In the data rows, zero lies at 4.5, halfway between 4 and 5.
Here are some numbered points:
[4 3 2 8 5 3 3 7 0 5 4 3 5 2 4 2 5 6 4 7 6 7 4 5 6 3 5 7 4 6 8 5] 0
[5 5 5 4 5 6 6 4 7 7 5 3 3 5 7 6 2 4 6 4 7 3 3 3 6 6 4 7 5 4 3 2] 1
[4 4 5 7 4 1 4 5 1 3 3 4 7 3 2 2 5 7 0 6 2 6 5 6 2 2 8 5 6 7 7 3] 2
[9 3 3 6 6 7 5 5 0 0 4 6 6 3 4 4 2 6 3 6 1 9 6 7 5 8 6 7 6 0 2 1] 3
[4 3 3 8 5 4 3 8 0 6 4 3 5 4 4 3 6 6 4 6 6 7 4 5 6 3 5 7 5 6 8 5] 4
[2 6 5 3 5 3 2 2 6 5 4 6 6 6 4 3 7 1 9 5 3 0 5 4 5 5 1 2 5 3 5 9] 5
[4 6 4 6 5 1 4 5 1 4 2 4 4 3 2 4 4 7 2 6 2 5 5 6 3 3 5 6 5 6 6 4] 6
[3 4 3 4 5 5 4 6 2 4 6 5 4 7 3 5 7 4 5 6 4 4 4 3 6 4 2 4 3 4 8 8] 7
[3 6 3 4 5 3 5 3 5 6 3 5 3 3 5 4 3 7 4 5 5 3 6 5 5 4 2 4 3 7 5 4] 8
[4 6 5 2 5 2 5 4 8 5 5 6 3 6 5 5 6 7 3 3 4 1 7 3 3 3 3 1 4 6 5 6] 9
[4 5 5 2 5 2 5 4 7 5 5 6 3 6 4 6 6 7 2 4 4 2 7 3 4 3 3 1 4 6 5 6] 10
[7 4 4 4 5 5 5 4 4 4 5 5 6 3 4 3 3 5 5 6 5 8 3 3 6 7 4 5 2 2 2 3] 11
[1 5 3 4 4 4 6 3 8 5 4 3 2 2 7 4 4 6 5 2 8 4 5 7 5 4 4 5 2 9 8 4] 12
[5 5 5 7 7 5 4 7 1 7 3 4 3 4 6 6 3 7 3 8 5 5 5 3 7 3 4 7 4 4 4 5] 13
[5 4 7 4 4 5 5 5 7 5 5 4 4 5 5 6 6 2 4 3 5 6 2 6 4 5 7 6 5 5 5 3] 14
[5 5 4 6 5 3 4 5 1 5 3 5 6 3 2 3 3 6 4 7 3 4 4 4 5 4 5 4 5 4 4 5] 15
[4 5 8 4 5 3 5 6 8 6 5 6 6 6 5 8 5 4 3 4 4 1 6 2 4 3 7 2 6 6 2 4] 16
[4 5 7 2 5 5 6 4 9 6 6 5 4 7 5 7 3 3 5 3 6 2 4 2 5 6 4 3 4 3 2 4] 17
[3 3 3 6 5 5 2 5 1 5 4 4 5 5 4 2 6 2 9 6 6 3 3 4 7 5 0 5 4 4 7 9] 18
[3 5 7 3 3 4 4 3 9 6 5 5 7 7 6 5 6 2 5 2 4 0 6 4 2 3 6 3 6 6 3 5] 19
[6 3 6 6 6 4 4 9 0 7 5 5 4 5 4 7 6 7 1 8 4 8 3 4 6 3 8 5 5 6 6 5] 20
[2 7 6 6 4 2 3 4 5 6 3 5 7 3 1 4 2 4 4 4 4 3 5 6 1 6 9 6 7 6 1 2] 21
[1 6 7 0 2 4 5 0 9 4 6 6 7 7 3 5 5 0 8 1 2 0 4 4 1 7 6 2 5 4 1 4] 22
Which two points above are nearest to each new point? Their numbers follow each, nearest first.
[7 5 5 5 5 7 4 5 3 4 4 6 5 4 4 7 3 4 4 4 3 9 6 6 3 9 8 7 8 3 0 1] 3 11
[3 5 3 4 3 7 6 3 7 6 4 3 4 4 7 3 2 1 9 3 7 4 1 4 7 7 2 7 2 3 2 5] 1 17
[9 2 4 5 5 6 4 5 0 0 5 6 6 4 3 4 5 7 2 7 1 9 6 5 5 5 7 4 5 0 5 4] 3 11
[2 5 5 6 3 3 3 4 6 6 4 5 7 3 4 3 2 2 5 3 5 3 4 5 2 6 7 6 5 7 0 3] 21 19
[9 1 7 8 6 9 6 9 0 2 7 6 7 5 9 9 1 4 1 7 5 9 7 2 7 8 9 5 7 0 0 0] 3 11
[6 5 3 3 3 5 5 1 7 1 5 5 6 3 4 0 2 3 6 2 5 5 5 5 4 6 2 2 3 2 4 3] 11 8
[9 2 4 5 6 7 4 6 0 0 6 6 5 4 3 5 5 7 1 7 1 9 6 4 5 4 6 4 6 0 4 4] 3 11
[4 5 5 3 4 2 4 4 3 4 4 6 7 5 1 2 6 4 4 6 1 4 4 5 3 5 5 3 5 3 5 7] 15 6
[4 3 8 5 5 6 4 6 5 7 4 4 4 5 6 8 6 3 4 4 5 7 2 5 4 5 9 7 6 5 3 5] 14 1
[5 4 5 4 4 4 5 4 6 4 4 4 5 5 4 4 4 5 4 4 5 5 3 5 3 5 6 5 5 4 4 3] 14 11
[5 5 4 5 6 6 6 4 4 6 4 3 2 5 6 5 3 5 5 6 7 5 3 3 6 5 2 7 4 4 5 3] 1 13
[3 5 5 4 3 4 3 3 7 5 4 5 6 5 5 2 7 2 8 3 4 0 5 5 4 3 3 3 5 4 4 8] 5 19
[5 3 6 6 5 4 3 7 3 8 4 3 5 4 7 5 3 6 3 6 6 4 4 2 7 3 5 5 3 5 3 4] 13 15
[5 4 7 3 3 7 5 4 8 5 5 5 4 5 6 6 5 1 5 1 6 6 2 6 3 6 7 6 5 4 3 3] 14 1
[3 5 4 5 4 3 4 5 2 4 2 5 4 5 3 4 7 6 4 5 2 4 6 6 3 3 4 5 6 5 8 5] 6 15
[6 5 6 2 4 6 6 3 8 3 5 7 4 6 5 6 4 3 4 2 3 4 5 4 4 7 4 3 4 2 2 5] 17 14
[2 6 5 2 5 3 3 2 7 5 4 6 5 6 4 4 7 1 8 4 2 0 5 4 5 5 1 2 5 3 5 9] 5 19
[9 3 3 6 5 8 5 5 0 0 4 5 5 3 4 5 3 5 3 6 2 9 6 6 5 8 6 6 6 0 3 2] 3 11
[2 4 3 2 4 6 5 4 5 4 6 5 3 6 4 6 9 4 6 4 3 4 4 4 5 4 2 4 3 4 9 7] 7 10
[3 5 5 3 4 7 6 4 9 7 5 3 2 4 8 7 4 2 7 2 9 5 2 5 6 7 4 6 3 5 4 2] 1 14
[3 4 5 6 5 5 1 6 3 6 5 5 5 5 5 3 6 2 9 5 5 1 3 5 7 3 2 4 5 4 5 9] 18 5
[9 2 4 5 6 6 4 5 0 0 5 6 6 4 3 5 5 7 2 7 0 9 6 5 4 5 6 4 5 1 5 4] 3 15
[1 5 3 4 3 4 6 3 8 5 5 3 1 3 6 4 5 5 5 2 8 4 6 7 5 4 3 5 2 9 8 4] 12 8
[8 3 4 7 5 8 4 5 0 3 4 4 5 2 4 4 2 4 4 6 4 9 3 7 4 8 7 8 6 2 2 2] 3 11
[7 4 4 5 5 5 5 4 3 4 5 5 6 3 4 3 2 5 5 5 5 8 3 3 6 7 5 5 2 2 2 3] 11 15
[2 6 3 5 2 2 3 1 5 2 3 4 7 3 3 0 4 3 7 3 3 1 5 5 3 4 2 4 3 4 5 6] 5 8
[4 5 6 2 5 5 5 4 9 6 6 5 5 6 5 7 3 3 5 3 6 3 3 2 5 6 4 3 4 3 2 4] 17 1
[4 5 4 5 4 5 5 5 7 7 5 3 4 4 7 5 2 4 6 3 8 3 5 3 6 4 3 5 3 5 3 4] 1 17
[4 6 3 4 5 3 5 4 5 5 3 4 3 3 4 4 3 7 4 5 6 2 6 5 5 4 3 4 4 6 5 5] 8 10
[3 4 6 4 4 2 0 3 6 6 6 6 9 7 5 2 8 0 9 4 3 0 4 5 5 4 4 0 7 4 3 9] 5 19
[8 3 4 7 5 8 4 6 0 3 4 4 5 2 5 5 3 5 5 6 4 9 3 7 6 8 7 8 6 2 2 1] 3 11
[5 6 3 6 3 6 5 2 5 2 4 5 4 1 3 2 1 4 6 2 5 7 5 8 3 7 5 6 3 4 3 1] 11 8
[5 4 6 1 4 4 5 2 9 3 6 5 5 5 5 4 5 3 5 3 4 4 3 3 4 5 4 2 2 3 3 4] 17 14
[5 5 5 1 3 6 6 3 9 5 6 5 4 6 5 5 4 2 6 2 5 2 2 2 5 6 2 3 2 3 3 5] 17 1
[2 5 5 6 3 3 3 3 6 5 4 5 7 2 3 3 2 2 5 3 5 3 3 6 3 6 7 5 4 6 1 4] 21 14
[2 6 4 4 3 6 5 3 8 5 3 3 2 4 6 6 5 4 6 1 6 2 5 6 3 3 3 6 5 7 7 4] 12 8
[5 5 2 3 3 3 5 1 7 0 5 5 7 3 4 1 3 4 5 2 4 6 5 5 3 7 3 2 2 3 3 3] 11 8
[5 6 3 4 5 5 5 2 5 3 4 6 3 4 4 4 2 6 5 3 5 6 7 6 3 7 3 5 4 5 4 2] 8 11
[3 4 2 5 7 6 5 6 1 5 4 4 1 5 4 6 6 6 4 7 4 5 4 5 7 4 1 6 4 5 9 7] 7 4
[2 8 0 4 5 3 6 2 5 5 2 4 1 2 3 2 3 7 5 5 6 2 6 6 4 5 0 5 3 7 7 5] 8 12
[4 4 4 5 5 4 4 6 1 4 5 5 5 5 3 5 7 4 5 7 3 5 4 3 5 4 3 4 3 5 7 7] 7 15
[3 5 3 5 2 3 5 4 7 5 4 4 5 3 5 3 3 4 5 3 7 3 4 4 5 4 5 4 3 6 3 5] 8 12
[5 5 5 4 5 3 4 4 6 4 5 4 5 5 3 3 4 4 5 4 4 5 3 5 3 5 5 5 5 5 4 2] 14 15
